In the rows, 128 means zero.
Named moves (each a turn or a mirror), then the moves between two rows, first move first; the first pair answered
j565:
[127 136  99 172 115 107 164 123 137 124 140 121 128 118 145] -> [125 138 101 169 114 103 164 122 139 127 140 124 125 119 142]
[127 107 143 126 155 151 148 100 169 144 103 103 110 116 125] -> [126 110 138 138 155 163 138 113 152 141 104  87 135 103 124]
[ 96 178 141 148 112 155  99 147 100 101 147 140 141 123 150] -> [104 172 145 121 117 130 117 111 132 106 154 176  94 148 146]
j192:
[121 172 133 160 125 127  96 140 129  95 123 134 133 162 136] -> [120 145 136 142 126 139 100 149 129 102 113  99 181 148 120]
[123 137 156 101 130 119 127 133 111 115 148 150  67 148  99] -> [121 102 161  79 138 134 129 134 112 126 131 105 129 134  78]
[133 124 142 123 144 132 144 131 120 128 121 120 125 115 143] -> [130 135 141 124 134 122 127 114 134 122 129 144 115 137 136]
[126 115 140 137 130 141 111 154  93 128 143 108 132  93 162] -> [132 135 132 129 114 122  82 118 122 113 166 156 113 135 142]
j653:
[126 145 105 144 107  99 133 132 136 118 115 148 128 147 140] -> [121 148 102 150 105 102 127 141 128 118 117 139 145 144 136]
[131 113 124 114 136 127 142 149 120 140 114 119 140 116 142] -> [132 111 127 105 135 118 146 140 129 140 119 133 125 119 142]
[130 123 135 120 150 131 180 127 111 142 116 117 105 102 151] -> [127 122 136 130 150 139 171 138 104 139 114 106 120  96 150]
j711:
[ 89 181 129 141 126 147  94 143 133  99 109 128  83 111 126] -> [ 89 179 131 139 130 140 106 138 133 105 107 132  69 108 133]
[112 144 129  98 100 122 158 133 119 154  86 128 119 123 135] -> [110 154 125 114  84 132 126 141 110 138  91 120 159 130 123]
[111 181 122 161 106 138  30 119 158  78 157 189 151 193  96] -> [119 139 136 115 148 108 138  97 181 131 137 220  17 177 136]
j827:
[101 157 112 180 138 155  70  96  62 102 147 170  74 118 114] -> [ 96 155 113 185 135 159  74 111  50 109 142 156  83 104 120]
[130 159 129 143 111 126 105 152 114 126 120 115 154 111 126] -> [129 161 128 132 106 120  95 130 133 119 131 133 147 134 110]
[126 103 160  83 118 163 167 126 147 136 117 100 157 117 120] -> [132 108 162  73 116 154 158 108 160 131 123 113 151 132 107]
[112 121 112 126 137 178 131 157 127 109 104  67 233 107  96] -> [123 129 114  85 117 141 110  84 193  93 136 141 191 175  59]
Pairs:
Between the rows of a pair lie two moves.
[112 136 127 153 129 143 118 133 132 131 126 120 122 108 153] -> [111 123 130 140 125 149 116 132 136 132 122 108 151 106 140]
j192 j192
[159  87 125  95 168 108 191 141 109 167  88 104 106 112 148] -> [155 112 119 132 161 108 185 163  89 162  94 113  84 105 165]
j192 j827
[128 123 142 119 124 129 175 116 142 147 103 126  56 114 145] -> [131 131 144 107  98 142  93  95 161 113 122 119 164 152  89]
j192 j711
[126  99 102  95 143 153 153 131 121 145 160 127 151 125 127] -> [120 133  94 137 128 157 115 148 103 128 173 144 153 131 132]
j192 j711
[164 201 134 158 115  83 107 141 130 126 116 169  79 127 179] -> [167 154 145 108 108 106  70 125 146 117 107 109 225 134 112]
j711 j192
[155 166 125 164 120 121 150 159  82 130 150 148  71  97 158] -> [170 120 137  73 113 103 147  82 158 128 157 169 113 145  93]
j192 j711
[143 103 113  92 150 118 169 126 124 157 144 165  51  96 140] -> [147 132 105  99 111 114  84  91 153 113 173 193 110 150  91]
j711 j565
[127 127 117 128 130 137 130 134 122 135 121 114 140 124 123] -> [130 132 118 132 126 126 132 124 135 133 133 138 111 137 125]
j711 j192
[121 109 147  71 122 116 157 106 163 132 102 150  82 134 138] -> [113 170 134 148  95 125  98 141 126  99 127 168  82 139 157]
j565 j192
[169  91 166 120 170 140 180 155 123 107 107 115 105 130 125] -> [170 128 156 148 138 142  99 143 131  64 138 143 148 171  87]
j192 j711
[111 105 136 102 127 128 119 127 134 131 128 102 181 131 111] -> [105 149 129 163 123 123 116 163  99 127 136 119 125 116 154]
j192 j711
[138 103 113 133 137 141 117 116 138 148 117  93 163 102 125] -> [133 145 102 178 122 134  95 125 127 130 134 133 120 115 146]
j192 j711
[133 121 131  81 130 106 139  87 172 132 128 158 100 161 112] -> [128 139 129 118 138 110 159 119 144 141 123 165  56 130 150]
j192 j192
[123  81 148  71 133 155 170 132 169 153 123 135  87  88 148] -> [121 131 133 117  86 176  61 137 161  99 155 137 184 124 109]
j192 j711
[135 136 123 129 123  86 135  92 172 117 140 175  94 156 128] -> [124 168 115 187 107 117  93 147 126  98 142 142 150 131 140]
j565 j192
[126 150 144 184  93 187 101 135 135 120 130 154 155 165 121] -> [136  92 156 109 118 173 157  98 171 152 109 144 146 162 103]
j711 j192
[118 126 109 115 150 121 126 151 128 127 100 102 154 131  94] -> [122 135 107 126 153 107 146 144 135 131 110 137  84 139 120]
j711 j192
[119 171 153 132 137 137 138 200  86  86 119 107 182  97 148] -> [126 158 157  97 126 130 115 166 115  79 129 112 222 127 108]
j192 j192
[142 131 117  91 114 121  97  91 172 111 129 139 151 179  89] -> [123 157 109 175 128 153 120 181  89 124 112  95 128 105 160]
j565 j192
[126 127 129  99 126 105 111 131 144 136 131 163  96 158 117] -> [118 111 131 117 132 133 114 173 107 141 109 105 157 117 121]
j711 j192
[136 105 124 152 130 128 170 139 124 149 108 146  94 139 150] -> [133 133 119 179 103 142 107 146 118 119 123 149 149 155 131]
j711 j192
[134 154 130 162 127 133 120 156 100 124 134 129 108  89 136] -> [143 132 139 106 128 108 133 107 152 130 140 160  86 123 107]
j192 j711
[139 189 123 175 102 129  90 112 123 113 141 157  95 161 112] -> [144 110 139 100 123 147 122  97 148 138 111  88 184 138  68]
j711 j192
[121 129 126 131 103 135  97 128 104  98 118 139 152 154 115] -> [126  94 137  85 127 126 145 113 118 124  99 132 126 147 118]
j711 j192
[112 152 128 159 121 132 106 174  98 122 125  98 164 111 151] -> [122 155 133 133 129  99 136 127 139 131 139 165  66 144 165]
j192 j711
[104 113 111 156 121 180  87 158 128 127 130 142 198 119 112] -> [111  67 117 110 155 173 156 153 139 168 104 123 160  95 122]
j565 j192
[116 145 124 178 130 136 150 165  84 137 115 121  88  97 162] -> [113 146 122 180 127 142 144 170  83 132 116 113 103  97 159]
j565 j653
[160 118 115  95 162 119 119 104 121  92 115 148 123 186  90] -> [157 140 113 128 165 117 134 123 102  96 118 160  77 172 122]
j192 j192
[160 129 133 123 136 132 148 106 143 132 110 129  99 127 144] -> [157 133 130 123 124 143 114 104 146 114 114 118 156 134 121]
j192 j711
[127 111 124 153 145 130 171 151 102 151 115 125  82 100 166] -> [140 124 125 117 110 117  98  86 161 111 147 170 137 171 102]
j192 j711
[166 103 156  94 134 143 120 124 146 157 101 118 163 127 107] -> [158 153 143 163 119 153  90 163 104 136 109 128 148 116 137]
j192 j711
[149 133 106  31 185 145 153  60 151 154 107 120 163 122  66] -> [145 143 101  52 173 159 120  68 139 141 112 104 210 120  57]
j711 j565
[146 131 126 182 147 128 127 180 116 159 149  68 126  92 139] -> [163  95 139  97 148 104 141 104 185 167 155 100 123 139  90]
j565 j192
[132 155 135 131 103 113  64  94 157  92 151 157 169 183  87] -> [122  99 147 135 162 139 192 162  96 165  94  79 121  84 158]
j192 j711
[117 168 126 167 111 115 109 101 163  99 141 154 146 130 106] -> [115 121 135 138 150 119 188 121 151 145 107 109 121  81 128]
j192 j711
[ 89 140 167 133 161 110 122 132  98 142 135 164  90 124 164] -> [ 84 144 164 129 141 128  73 125 103 119 141 143 175 138 122]
j711 j192
[116 155 125 158 102 123  99 147 120 126 138 149  99 142 153] -> [113 133 129 160 115 140 118 170  96 138 119 109 126 111 157]
j192 j192
[126 146 124  95 117  89 116  95 204 121 152 192  82 186 106] -> [107 100 123 122 142 157 141 188 124 149  97  50 203  89 122]
j711 j192
[112  87 139  92 120  98 167 136 133 181 152 133  81 159 110] -> [102 125 126 168 106 127 118 193  76 161 156 100 128 129 129]
j711 j192
[121 153 114 169 105 133  86 143  87 130 123 132 119 132 124] -> [118 138 118 162 110 142  96 150  85 137 112 109 141 121 119]
j192 j192
[131 131 140 125 135 101 155 115 133 155 145 156  70 132 150] -> [129 110 142 124 148 121 173 137 115 169 124 117  98 100 152]
j192 j192
[128 138 133 139 148 120 159 154 116 144 124 139  68 113 163] -> [122 149 127 167 138 140 125 182  92 132 121 111 129 103 154]
j653 j711
[141 110 121 112 122 121 108 112 162 125 132 118 180 138 108] -> [142 145 115 132 112 104 103 107 166 114 153 161 120 152 129]
j192 j192
[122 165 116 180 105 155  66 168  97  96 146 106 199 122 118] -> [129 191 114 178  96 129  59 130 128  81 167 167 138 158 116]
j192 j827
[150 168  98 180  95 138  95 140 126 124 184 125 133 159 109] -> [162 131 110 118 110 113 135  92 172 141 182 143  99 175  89]
j192 j565
[147 116 135 103 148 114 110  98 102 146 111  62 165  99 166] -> [152 125 136  86 137  99  86  61 134 130 128 100 163 140 136]
j192 j192
[137  91 142  85 151 104 166  87 154 125 107 153  78 151 129] -> [138 119 134 103 119 114  90  81 160  86 129 157 146 178  98]
j711 j653
[147 122 111 106 179 138 184 132  92 144  99  99 126 123 130] -> [150 116 111  78 166 129 161 104 123 135 109 107 160 151  98]
j192 j192
[126 138 128 177 132 134  90 141 119 123 122 149 112 133 144] -> [123 120 131 172 138 147 100 152 107 133 110 120 138 114 143]
j192 j192
[119 129 134 146 151 139 178 173  72 136 104 109 117  68 177] -> [120 130 135 135 152 130 184 164  75 139 100 119  99  68 178]
j653 j565
[123 107 135 123 132 141 113 116 139 136 119 122 145 129 114] -> [131 125 131 131 129 130 112 107 145 129 131 146 121 142 115]
j192 j192
[173 120 102 105  87 149  69 116 177 127 137 115 168 148 129] -> [166 155  94 140  82 137  74 124 165 119 147 153  99 153 155]
j192 j192
[135 167 126 171 137 133 133 140 107 129 132 150  92 109 171] -> [139 142 128 119 123 139  92 103 151 112 140 135 190 141 106]
j192 j565
[108 110 133 143 154 126 170 154 107 165 106 113 123 103 146] -> [114 164 125 177 118 114 104 132 124 124 144 168 112 152 131]
j711 j192
[117 124 119 154 123 140 100 161 126 130 140  95 207 105 110] -> [117 151 115 179 129 107 140 159 122 142 154 153  75 106 161]
j192 j711
[128 149 127 164 151 120 112 146 112 126 140 117 137 116 145] -> [133 132 132 129 155  98 133 112 144 133 147 145  97 133 141]
j192 j711
[153 138 175  88 154 109 155 131 159 151 157 147  92 121 128] -> [142 161 163 145 139 139 115 183 110 136 155 106 155  94 140]
j711 j192
